Each row has a name. Each piece below is followed by the name of the row it came from, unless a question asks for something else. Each question is about the rows just above it.

Dobor: [132 134 107 140 119 122]
Getev: [146 136 106 143 113 122]
Rida: [ 57  79 144 143  69 180]
sud: [143  99  91 143  81 108]
Ges: [144 117  70 154  94 122]
Where do [117  70] appear? | Ges
Which row holds these entries in another order? [143  81  91 143  99 108] | sud
Which row holds [132 134 107 140 119 122]? | Dobor
What comes right after [136] in the named rows? | [106]

Zuga: [150 129  86 123 120 139 113 105 121 123 122 126 124 126 116 119 125 120
 119 111 146]
sozu: [ 86 148 180  76 148 112 152 172 154 133 186  67 168 130 142 139 162 127
 122 203 143]
kat: [170  93  90 197 107 142 106  86 100 127  55 210  81 128 117 121  84 134
 141  40  97]
[170  93  90 197 107 142 106  86 100 127  55 210  81 128 117 121  84 134
 141  40  97] is in which row? | kat
[ 86 148 180  76 148 112 152 172 154 133 186  67 168 130 142 139 162 127
 122 203 143] | sozu

Nebo: [126 127 128 129 128 127 128 129 128 128 129 130 130 129 130 127 128 128
 129]
Nifu: [128 125 127 131 126 125 125 128 126 125 128 128 129 131 129 126 126 130
 128]
birug: [126 177 134  65 170 194 181 137 172 187 125 126 105  67 102 156 171  87
 126]
niral: [128 129 129 127 128 129 129 128 128 128 127 128 128 127 128 129 128 128
 129]
Nozu: [207 153 130  92 126 149 124  66 121 125  96  58  58 104  60 171 122 120
  96]
kaz: [137 176 203  89  96 142 132 126 101 121  71 122  94  78  89 193  98 163
 177]
Met: [127 125 126 131 127 125 126 128 127 126 129 128 130 131 130 126 127 128
 127]
Count of [128] in Nebo: | 7
Which row holds [128 126 125 128 128 129 131 129 126 126 130]? | Nifu
Put [128 128 128 129 129 128 128 129 128 129 128 127 128 129 127 128 128 127
 129] back in order: which row is it? | niral
Right after [194] comes | [181]
Where do [126 177 134  65 170 194 181 137 172 187 125 126 105  67 102 156 171  87
 126] appear? | birug
The row with [128 129 129 127 128 129 129 128 128 128 127 128 128 127 128 129 128 128
 129] is | niral

gik: [157 117 171 145 166 135  96 118 103 100]
Bot: [129 118 105  82 101 154 182 142 188 167]
Nok: [134 113  95 163 178 178 112 194 120  96]
sufip: [175 115 176 115 161 167 131 122 149 123]
Zerit: [129 133 105  82 101 154 182 142 188 167]
Pem: [146  96 100 132 117 137 122 104 131 116]
liva: [104 132  96 122 100 118 142 131 137 146]
dorup: [134 113 112  95  96 163 178 121 194 178]
sol: [158 157 155  94 166 142 135 166 132  99]
Which row holds these entries in another order? [ 95  96 112 113 121 134 163 178 178 194] | dorup
Which row holds these entries in another order? [146 137 131 142 118 100 122  96 132 104] | liva
How many times does Pem hold [117]? | 1

Nubig: [135 127 126 126 129 134 119 132 121 117 125 118]
bok: [123 121 121 121 133 133 128 124 133 122 121 124]
nevun: [118 151 115 152 143 128 136 142 120 128 117 137]
Lufim: [126 120 124 131 128 132 129 129 126 130 130 129]
vuvaf: [154 166 138 112 106 109 140 123 148 132 111 121]
latid: [111 134 120 122 170 127  66 129  90 127 117 133]
Sode: [128 127 122 129 125 125 130 123 125 133 129 125]
bofo: [126 121 156 137 129 115 146 129 141 125 119 122]
zemi: [135 133 131 126 127 120 129 127 124 126 134 127]
rodu: [122 124 129 132 128 131 133 126 129 122 125 128]
roza: [131 103 110 139 128 144 150  81 104 112 141  92]
sazog: [147 137 126 141 125 119 156 121 122 129 129 115]
[126 156 137 129 119 129 141 125 122 121 146 115] is which row reordered? | bofo
[128 127 122 129 125 125 130 123 125 133 129] | Sode
Count of [122] in bok: | 1

suloz: [120  97 120  99  99 131 139 167 105 120  68  99 125 147  78 148 120  99]
Zanok: [ 92 106  98 141 132 158 190 194  85 142  89 144 145 149 139 125 159 107]
gokig: [ 92 106  81 141 132 158 190 194  85 142  89 149 147 148 160 115 170 112]
Miv: [ 84 114  84 140 151 160 178 170  93 139 120 150 149 141 167 111 187 115]
Vip: [120  97 122 128  99 131 139 145 142 139 144  85 194 149  89 148  70 113]
Count of [99] in suloz: | 4
The row with [120  97 120  99  99 131 139 167 105 120  68  99 125 147  78 148 120  99] is | suloz
Where do [194  85 142  89 144 145 149 139] appear? | Zanok

Mavab: [117 125 115 109 139 111 170 118 122 173 137 143 125 141 170 159 176 165
 146 184 188 149 115 131]
fupav: [176 114 114 171 174 128 173 174 107 179  95 171 193  70 138 137 114 116
 114 182 193  57 200 160]
sosi: [142 135 112 125 175 136 165 188 171 127  82 113 159 112 103 155 121  97
 161 149 149  72 178 144]
pubos: [143 134 114 127 174 137 137 187 169 125  83 114 159 137 102 152 118  95
 137 145 118  72 178 144]
Kub: [ 93 199 146  86 122 147 120 129 198  85 149  81  85 203  85 155 160 139
 186  99  85 191  90 115]
moki: [172  88 117 169 168 127 169 164 103 181 138 173 187  77 170 136 120 124
 112 181 192  70 190 158]
zonur: [186  77 126 190 163 130 164 157  83 194 119 195 197  69 190 126 116 133
  95 184 198  75 195 164]
[174 137] is in which row? | pubos
Times [137] occurs in pubos: | 4
The row with [143 134 114 127 174 137 137 187 169 125  83 114 159 137 102 152 118  95
 137 145 118  72 178 144] is | pubos
How many times does fupav hold [136]? | 0
The row with [139 186  99] is | Kub
[142 135 112 125 175 136 165 188 171 127  82 113 159 112 103 155 121  97
 161 149 149  72 178 144] | sosi

fuzon: [137 135 110  80 123 139 214  80 139]
pirav: [ 82 128  86 122  70  81 153 136 163]
terap: [ 98 104 101 152  84  97 108  96 121]
Sasi: [137 135 110 110 123 139 214 110 110]
tofa: [102 138 128 114 121 110 174 160 171]
bira: [100 108 160 190 129 113 101 116 170]
misa: [137 135 110  80 123 139 214 147 152]
vorag: [ 90 109 153 180 120 105 117 109 146]
Gur: [100 108 160 190 129 113 101 116 132]
What comes right after [138] in the named rows? | [128]
How many times does Sasi hold [110]? | 4

Vofat: [132 160 185 116  97]
Sil: [134 160 111 147 142]
fezi: [124 160 136 110 105]
Ganog: [145 124 128 161 128]
sakan: [136 160 137  99 113]
kape: [146 160 153 134 112]
bovi: [117 160 189 141 115]
Lekev: [129 160  94 123 118]
sasa: [146 160  63 123 149]
Basik: [128 160 145 124 128]
[124 160 136 110 105] | fezi
Put [124 128 128 145 160] back in order: which row is it? | Basik
The entry that follows [117]: | [160]

tad: [125 152 112 112 116  96 120  88 137 131 171 144]
gidug: [137 106 123 125 124 104 132 108 113 137 124 153]
gotu: [137 124 153 132 138 106 123 113 124 108 125 104]
sezum: [137 106 123 118 124 104 132 108 113 137 175 153]
Where do [ 96 120  88 137 131 171] appear? | tad
The entry that follows [96]: | [120]
What comes right after [118] in the named rows? | [124]
[106 123 125 124 104 132 108 113 137 124 153 137] is which row reordered? | gidug

Det: [131 137 128 126 130 141 133 129 130 136 133 132 130 129 133 143 115 118
 116 131 120]
kifom: [103  63 151 123 101 152 136  96  70 111  97 138  77 107 110 190 148 167
 119 158  72]
gugil: [116 126 128 123 144 140 119 126 136 146 136 125 109 120 126 111 112 127
 129 147 124]
Dar: [130 150 121 134 128 145 151 125 129 133 130 135 146 136 141 169  99 103
 108 119 108]
fibiv: [ 94  56 141  97 118 154 147  87  69 113  88 121  83 114 110 158 154 161
 109 142  65]
vifin: [165 148 117 132 126 133 115 133 156 128 121 109 121 123 141 145 106 131
 100 122 123]
Kuvoz: [101  72 140 113 117 148 128  99  67 114  94 129  87 109 121 170 150 156
 112 151  66]
Setel: [134 130 131 123 130 140 125 130 130 135 133 132 126 126 130 132 122 124
 117 134 122]
lek: [137 110 141 115 135 135  99 135 134 141 115 129 103 116 129  88 129 144
 129 149 136]
temus: [107 136 118 126 149 143 128 122 139 149 134 123 113 121 130 126  91 117
 130 148 119]
laron: [162 139 103 126 121 134 120 139 150 128 123 110 125 120 139 129 123 124
 108 129 125]
Zuna: [137 110 141 115 135 139  99 135 134 141 136 129 103 116 119  88 145 144
 129 149 136]
[165 148 117 132 126 133 115 133 156 128 121 109 121 123 141 145 106 131
 100 122 123] | vifin
Times [129] occurs in lek: | 4

fige: [191 186 149  96  78 128 161 142  63 104  80 176 114  64  64  67 193 123
 144 106 169 127 157 110 129 119 134]
dipof: [134 163 111 151 141 184 114  92 139 168 146 103 152 144 140 122 135 114
  92 169 104 144 105 149 154  76 114]
tebe: [165 169 160 176 201 167 111 112 193 172 181  92 165 194 193 162  98 136
 109 173  97 151 111 163 148 119 131]
Kave: [ 96 157 106 127 134  78 186 191 119 123 142  80 193 169 115  63 161 110
 104 129  64 128  64 176 149  67 144]
nole: [179 165 144 130 123 172 100 126 149  91 110 119 193 138 157  88 175 125
 100 124 114 191 185 149 130 100 168]
Zoles: [140 169 114 152 144 186  99  93 145 162 146 100 158 148 147 121 136 115
  90 167 101 150 111 151 148  74 119]
[ 63  64  64  67  78  80  96 104 106 110 114 119 123 127 128 129 134 142
 144 149 157 161 169 176 186 191 193] is which row reordered? | fige
Where do [191 185 149 130 100] appear? | nole
Which row holds [ 96 157 106]? | Kave
Put [144  96 157 106 127 134  78 186 191 119 123 142  80 193 169 115  63 161
 110 104 129  64 128  64 176 149  67] back in order: which row is it? | Kave
Right after [74] comes | [119]
[165 169 160 176 201 167 111 112 193 172 181  92 165 194 193 162  98 136
 109 173  97 151 111 163 148 119 131] is in which row? | tebe
Count of [100] in nole: | 3

gez: [178 114 118  99  98 144 145 128 127 132 125 120 147 131 115 202 131 105
 110 166  96 117 193  98  72 168  58 114  87 153  63 154  94 127 135 165
 155]
ven: [144 149 134 165 131 158 117 177 130 108 105  61 103  84  63 148 140 105
 164 175 177 110 157 150 183 163  62 148 185 168 124 151 171 100 115  90
  61]
Siku: [ 72 131 131 117 168 127  99 105 114  87 114 153 193 202 154 118  63  98
 110  94  98 120 114 128  96  58 144 166 132 135 127 165 147 178 125 145
 155]
Where do [144 149 134 165 131 158 117 177 130 108 105  61 103  84  63 148 140 105
 164 175 177 110 157 150 183 163  62 148 185 168 124 151 171 100 115  90
  61] appear? | ven
[ 58  63  72  87  94  96  98  98  99 105 110 114 114 114 117 118 120 125
 127 127 128 131 131 132 135 144 145 147 153 154 155 165 166 168 178 193
 202] is which row reordered? | Siku
What comes right after [108] in the named rows? | [105]
[ 72 131 131 117 168 127  99 105 114  87 114 153 193 202 154 118  63  98
 110  94  98 120 114 128  96  58 144 166 132 135 127 165 147 178 125 145
 155] is in which row? | Siku

